In the data rows, zero lies at 4.5, halfway between 4 and 5.
Here are some points, one per row:
[6 5 5 4 6 7 4 3 4 6 5 4 4 5 3 5 0 5 5 0 5 7 6 2 4 5 7 1 3 3 2 4 2 6 5 4 3 5 3 5 3 3 4 6 1 6 3 4 2 4 5 5 3 3 1 7 3 2]
[6 4 6 3 5 3 2 6 2 4 3 4 7 1 5 2 1 2 5 6 5 4 3 4 5 6 4 5 3 5 1 6 4 2 3 7 7 3 3 4 4 6 6 4 5 5 4 3 5 6 5 1 7 9 3 5 1 2]
[6 5 4 5 5 5 3 3 4 5 2 3 3 8 5 4 4 4 3 4 2 2 5 5 7 5 3 6 6 4 2 4 3 7 4 8 3 4 2 4 6 7 3 4 3 1 2 2 2 8 5 6 7 4 5 3 6 3]
[0 6 5 5 6 4 6 5 5 7 4 4 4 6 6 2 2 7 6 3 6 7 5 4 6 4 0 3 4 4 4 3 3 3 4 4 1 6 2 5 4 5 5 5 7 7 4 2 5 6 4 3 8 7 7 4 5 5]
[2 2 6 4 5 2 4 4 5 4 5 4 6 4 4 4 2 4 3 1 2 5 6 7 2 0 4 3 4 4 5 5 6 3 2 5 4 4 3 6 2 5 5 1 2 3 3 4 3 6 5 3 6 4 3 5 2 7]
[3 4 7 4 6 2 3 4 2 6 6 7 5 6 6 5 5 4 6 8 6 4 4 4 3 3 3 5 2 4 5 3 4 3 4 7 4 7 3 5 8 4 1 7 0 4 4 4 4 3 5 5 4 4 3 5 4 5]
[3 4 5 4 5 3 5 6 6 4 6 3 5 5 4 2 3 3 5 5 5 9 4 6 8 7 6 7 6 4 5 6 4 4 4 3 3 4 8 8 7 5 3 7 3 3 5 4 2 7 3 3 7 2 4 5 1 6]
[6 6 4 4 5 2 5 7 4 5 4 7 3 3 1 7 6 2 4 2 5 6 5 1 6 6 3 6 3 3 5 3 6 3 5 3 3 5 3 4 4 2 5 4 5 3 3 4 4 5 6 2 6 4 4 8 4 7]
[3 5 2 4 5 6 3 6 3 5 4 4 6 6 4 6 6 5 5 6 2 4 5 5 4 5 3 5 5 5 0 5 4 3 3 3 6 3 8 2 3 3 3 4 6 8 5 5 2 4 5 4 5 2 3 4 4 7]
[6 5 5 3 6 6 7 1 3 3 6 3 9 3 6 4 6 5 4 3 4 7 4 5 2 4 2 3 7 3 4 2 7 3 7 3 6 5 5 5 6 4 6 6 5 3 4 4 7 5 4 5 6 5 4 4 5 4]
[4 2 4 4 4 1 7 4 7 3 7 3 4 4 8 6 2 6 7 5 5 7 5 4 5 4 7 5 3 4 5 1 2 3 3 5 6 3 3 2 6 4 4 3 6 4 6 6 5 6 4 6 2 6 5 7 4 4]
[4 4 5 3 8 3 7 5 3 7 5 5 4 5 3 3 4 5 4 6 3 6 5 4 2 7 5 4 7 4 7 5 4 6 3 6 5 7 5 4 5 6 7 5 6 4 2 5 1 4 8 5 4 7 6 4 2 4]
[5 5 5 6 6 6 4 8 5 3 6 5 5 4 4 3 5 9 3 5 3 5 7 6 4 4 5 5 4 7 2 5 4 4 2 5 2 3 2 4 3 4 3 8 4 2 4 5 6 5 7 4 6 5 8 7 2 4]
[4 3 3 2 7 2 4 4 5 6 3 3 5 4 5 2 6 3 6 4 3 5 5 6 5 2 5 4 1 7 6 4 4 4 5 4 5 6 7 4 1 6 3 7 5 2 4 2 7 4 6 5 6 5 3 5 6 2]
[6 6 5 7 4 6 6 4 6 3 4 5 3 5 5 5 0 3 3 3 4 6 5 7 3 4 3 8 3 5 6 4 4 6 3 7 3 5 6 6 6 6 5 5 4 3 8 1 6 0 6 3 6 6 2 6 5 6]
[4 6 6 3 4 7 4 3 6 3 4 5 3 3 5 2 4 6 3 3 5 2 8 4 7 5 5 4 3 3 6 3 5 2 6 5 6 3 6 2 4 5 5 6 1 4 6 6 3 3 2 3 5 7 7 3 3 6]
[3 5 6 4 5 3 8 4 1 0 2 5 2 3 3 4 3 4 2 6 0 5 7 8 7 5 5 5 2 5 3 3 5 5 5 2 3 8 3 5 3 5 3 5 5 7 5 6 6 6 5 5 3 5 4 5 2 4]
[5 3 3 2 2 5 5 5 3 4 3 6 4 3 6 5 5 8 8 1 4 5 4 6 5 4 2 7 4 5 7 7 5 5 5 5 4 2 3 8 5 5 4 6 4 8 3 2 3 7 6 5 3 7 5 4 3 4]
[5 6 4 5 7 4 8 8 4 6 2 1 7 3 3 4 5 5 5 4 5 5 6 7 6 2 4 4 3 5 3 4 2 4 5 7 5 5 2 7 5 6 7 6 3 4 5 6 2 6 4 1 1 4 4 4 6 6]
[5 6 6 4 5 4 4 6 4 4 6 8 6 5 5 2 4 3 8 2 3 4 5 9 4 8 4 3 4 3 5 4 4 5 7 5 4 4 2 3 3 7 4 4 6 5 7 6 3 3 4 3 5 3 5 6 3 3]
[5 6 2 4 4 1 7 3 7 5 6 3 5 4 3 0 5 3 3 4 4 5 3 8 4 6 5 5 3 4 3 3 4 5 3 4 6 4 0 4 5 3 6 7 1 7 3 4 3 2 7 6 7 6 4 4 3 5]
[4 5 7 3 3 6 7 8 3 2 4 3 5 5 4 3 7 5 8 4 8 4 8 4 3 4 7 5 3 4 5 2 1 7 3 2 6 6 5 6 4 4 3 2 4 4 3 2 5 3 4 4 8 7 5 3 3 4]
[5 5 3 0 7 3 4 6 5 5 2 4 4 6 2 3 3 6 2 2 7 5 4 5 4 4 6 5 3 4 4 7 5 4 6 5 4 5 3 4 8 6 3 2 4 5 5 7 9 4 4 5 6 3 6 6 4 5]
[3 6 5 2 4 2 6 9 5 6 7 4 5 3 1 5 0 6 4 6 3 4 2 5 4 5 4 7 3 4 4 2 6 8 8 5 5 3 5 4 3 4 4 5 2 3 3 6 4 5 5 3 6 5 4 3 6 3]
[7 4 5 4 4 2 4 4 5 3 4 5 2 3 6 1 4 9 4 5 5 4 2 4 5 3 4 5 3 5 2 2 5 5 1 3 3 7 5 6 5 6 6 4 6 3 2 6 2 2 2 3 5 3 4 4 4 4]
[4 7 4 4 3 5 4 6 4 4 5 4 2 3 7 1 3 3 5 4 3 6 3 2 2 4 3 4 4 6 5 4 4 6 4 3 9 7 1 5 3 7 4 4 2 4 6 4 4 7 5 6 4 2 7 6 4 7]
[4 4 5 1 7 4 6 5 3 4 2 5 4 5 7 3 1 3 6 5 8 6 4 7 5 5 3 7 6 6 2 4 8 4 5 4 4 4 4 4 1 1 5 4 1 3 5 4 1 3 6 4 4 5 7 6 6 4]
[5 3 5 1 4 2 7 5 7 5 1 3 5 4 5 6 5 4 5 5 4 6 7 3 1 5 1 5 4 6 3 2 3 6 5 5 2 3 1 3 3 6 4 7 4 4 6 3 3 3 3 3 5 2 5 2 0 4]
[3 4 8 4 7 5 3 4 4 5 4 6 5 3 2 4 5 4 3 6 3 8 4 6 6 6 2 7 4 7 5 6 2 5 3 2 4 1 1 4 4 3 7 2 2 4 3 6 6 4 2 5 3 5 4 3 6 3]
[3 4 4 4 4 4 6 6 4 3 5 4 5 2 0 2 4 7 4 5 8 5 3 6 8 6 2 1 5 5 3 5 5 5 3 7 5 4 4 1 4 6 4 4 5 2 4 0 6 4 4 7 1 4 3 4 2 6]
[3 2 7 6 4 6 5 8 5 3 5 1 3 3 7 5 5 4 4 4 5 5 3 5 5 5 4 5 2 4 2 7 6 5 7 3 1 6 4 1 5 8 7 5 3 6 3 4 3 5 6 5 5 5 4 5 4 5]
[3 6 7 3 4 5 7 7 4 4 4 3 4 7 6 6 4 3 2 4 5 2 2 4 6 4 6 4 7 4 7 6 7 4 2 4 5 3 2 5 3 5 6 7 6 6 3 5 6 2 3 4 6 3 4 6 4 3]
[3 8 5 4 4 3 7 3 6 4 5 2 3 2 2 4 6 2 6 2 3 2 4 3 2 5 2 5 5 6 2 7 5 2 3 6 3 4 5 6 6 5 2 3 3 3 4 5 3 4 4 4 2 8 7 6 4 1]
[5 5 5 5 1 4 8 4 3 7 7 5 4 2 6 1 5 4 4 5 7 3 8 5 3 5 6 6 6 4 4 6 4 4 3 5 1 4 3 3 3 4 4 4 4 4 5 4 6 7 6 2 5 2 2 2 6 3]
[4 3 4 6 3 2 1 7 4 5 3 1 1 4 2 1 4 5 6 6 4 3 7 6 3 3 2 4 7 3 6 3 5 3 6 3 4 5 4 5 6 2 8 5 3 5 6 4 5 4 4 4 4 4 6 7 3 2]
[4 4 2 4 3 1 6 6 2 3 4 6 5 5 5 3 6 4 1 5 5 6 5 3 5 3 3 2 6 7 4 6 3 7 6 5 3 3 4 5 4 6 5 4 2 4 6 6 1 4 2 4 7 8 3 9 4 3]
[4 3 4 2 3 5 4 4 2 3 4 3 5 7 2 3 5 4 7 1 5 5 3 5 4 3 3 7 4 2 4 5 5 7 0 5 4 6 3 1 4 5 6 8 3 2 7 9 5 6 4 4 5 6 5 4 4 5]
[3 3 4 9 4 1 4 3 2 4 4 4 5 3 3 5 2 5 7 4 5 4 7 3 4 7 6 4 4 7 2 6 6 7 6 6 5 4 3 7 3 5 6 6 5 5 4 6 5 3 4 7 7 4 6 2 5 7]
[6 5 2 4 5 4 4 5 3 3 5 4 8 6 4 5 1 3 3 5 6 2 3 5 3 7 2 3 2 6 6 3 3 3 3 0 1 4 5 5 4 8 6 4 1 4 4 5 4 4 7 3 2 5 7 3 5 4]
[5 3 6 2 6 5 3 4 5 3 5 0 5 2 4 2 6 5 4 7 3 4 2 3 6 6 4 5 4 3 6 4 3 7 4 9 1 5 3 5 1 4 3 3 4 7 6 5 4 4 6 4 5 4 6 7 4 7]
[2 3 6 3 8 4 3 5 6 6 5 5 4 3 6 3 4 4 3 1 5 0 5 5 3 5 3 5 4 8 4 2 4 9 3 2 4 5 4 5 7 4 5 6 5 5 6 4 5 7 5 3 3 5 3 6 3 7]
[5 6 4 6 7 3 7 4 7 4 3 6 4 6 5 6 6 7 6 5 6 3 2 6 4 7 3 4 4 3 3 7 3 4 5 5 5 7 5 5 1 3 8 4 1 4 6 4 6 8 4 4 5 6 3 5 1 4]
[4 3 5 5 6 4 8 5 1 6 5 7 4 6 4 1 5 3 4 3 3 3 1 4 5 3 5 8 3 2 2 4 2 4 7 5 4 2 4 5 3 4 6 4 5 4 3 3 6 2 4 5 3 3 8 5 2 5]
[5 2 3 2 7 6 6 9 5 5 6 6 1 5 5 3 5 1 5 4 4 7 5 5 4 5 4 2 3 4 3 1 8 5 3 6 3 2 5 7 4 5 5 4 2 5 5 6 6 6 5 5 4 7 4 1 4 4]
[8 4 6 6 7 4 6 3 2 5 6 3 1 6 1 5 5 5 6 5 6 5 3 6 4 4 5 4 1 9 6 3 6 5 5 5 5 3 3 2 5 5 3 4 4 7 5 3 2 7 3 1 7 4 7 5 3 4]
[4 5 5 4 2 5 2 4 5 8 3 5 7 5 3 4 6 5 2 6 5 7 3 6 3 5 9 5 4 3 3 3 7 5 4 3 4 5 2 6 2 6 4 5 5 4 6 2 3 5 3 4 2 9 6 6 4 6]
Along one direction, these points spread out more than along any other. Take the direction at right angles to it along which they spread out most. Go by this last direction. Where along it does each point below lie, from 0 to 99? The average is 50, and the first point in the table lies past the average. One standard deviation of the points above along it is 16.
[7 4 5 4 4 2 4 4 5 3 4 5 2 3 6 1 4 9 4 5 5 4 2 4 5 3 4 5 3 5 2 2 5 5 1 3 3 7 5 6 5 6 6 4 6 3 2 6 2 2 2 3 5 3 4 4 4 4] 36
[4 4 5 1 7 4 6 5 3 4 2 5 4 5 7 3 1 3 6 5 8 6 4 7 5 5 3 7 6 6 2 4 8 4 5 4 4 4 4 4 1 1 5 4 1 3 5 4 1 3 6 4 4 5 7 6 6 4] 81
[3 3 4 9 4 1 4 3 2 4 4 4 5 3 3 5 2 5 7 4 5 4 7 3 4 7 6 4 4 7 2 6 6 7 6 6 5 4 3 7 3 5 6 6 5 5 4 6 5 3 4 7 7 4 6 2 5 7] 27
[5 5 3 0 7 3 4 6 5 5 2 4 4 6 2 3 3 6 2 2 7 5 4 5 4 4 6 5 3 4 4 7 5 4 6 5 4 5 3 4 8 6 3 2 4 5 5 7 9 4 4 5 6 3 6 6 4 5] 53
[6 5 5 3 6 6 7 1 3 3 6 3 9 3 6 4 6 5 4 3 4 7 4 5 2 4 2 3 7 3 4 2 7 3 7 3 6 5 5 5 6 4 6 6 5 3 4 4 7 5 4 5 6 5 4 4 5 4] 70
[4 4 2 4 3 1 6 6 2 3 4 6 5 5 5 3 6 4 1 5 5 6 5 3 5 3 3 2 6 7 4 6 3 7 6 5 3 3 4 5 4 6 5 4 2 4 6 6 1 4 2 4 7 8 3 9 4 3] 48
[4 5 5 4 2 5 2 4 5 8 3 5 7 5 3 4 6 5 2 6 5 7 3 6 3 5 9 5 4 3 3 3 7 5 4 3 4 5 2 6 2 6 4 5 5 4 6 2 3 5 3 4 2 9 6 6 4 6] 49
[2 2 6 4 5 2 4 4 5 4 5 4 6 4 4 4 2 4 3 1 2 5 6 7 2 0 4 3 4 4 5 5 6 3 2 5 4 4 3 6 2 5 5 1 2 3 3 4 3 6 5 3 6 4 3 5 2 7] 65
[4 3 4 6 3 2 1 7 4 5 3 1 1 4 2 1 4 5 6 6 4 3 7 6 3 3 2 4 7 3 6 3 5 3 6 3 4 5 4 5 6 2 8 5 3 5 6 4 5 4 4 4 4 4 6 7 3 2] 42
[4 5 7 3 3 6 7 8 3 2 4 3 5 5 4 3 7 5 8 4 8 4 8 4 3 4 7 5 3 4 5 2 1 7 3 2 6 6 5 6 4 4 3 2 4 4 3 2 5 3 4 4 8 7 5 3 3 4] 42
[5 6 6 4 5 4 4 6 4 4 6 8 6 5 5 2 4 3 8 2 3 4 5 9 4 8 4 3 4 3 5 4 4 5 7 5 4 4 2 3 3 7 4 4 6 5 7 6 3 3 4 3 5 3 5 6 3 3] 54
[8 4 6 6 7 4 6 3 2 5 6 3 1 6 1 5 5 5 6 5 6 5 3 6 4 4 5 4 1 9 6 3 6 5 5 5 5 3 3 2 5 5 3 4 4 7 5 3 2 7 3 1 7 4 7 5 3 4] 39
[0 6 5 5 6 4 6 5 5 7 4 4 4 6 6 2 2 7 6 3 6 7 5 4 6 4 0 3 4 4 4 3 3 3 4 4 1 6 2 5 4 5 5 5 7 7 4 2 5 6 4 3 8 7 7 4 5 5] 36
[4 3 5 5 6 4 8 5 1 6 5 7 4 6 4 1 5 3 4 3 3 3 1 4 5 3 5 8 3 2 2 4 2 4 7 5 4 2 4 5 3 4 6 4 5 4 3 3 6 2 4 5 3 3 8 5 2 5] 45
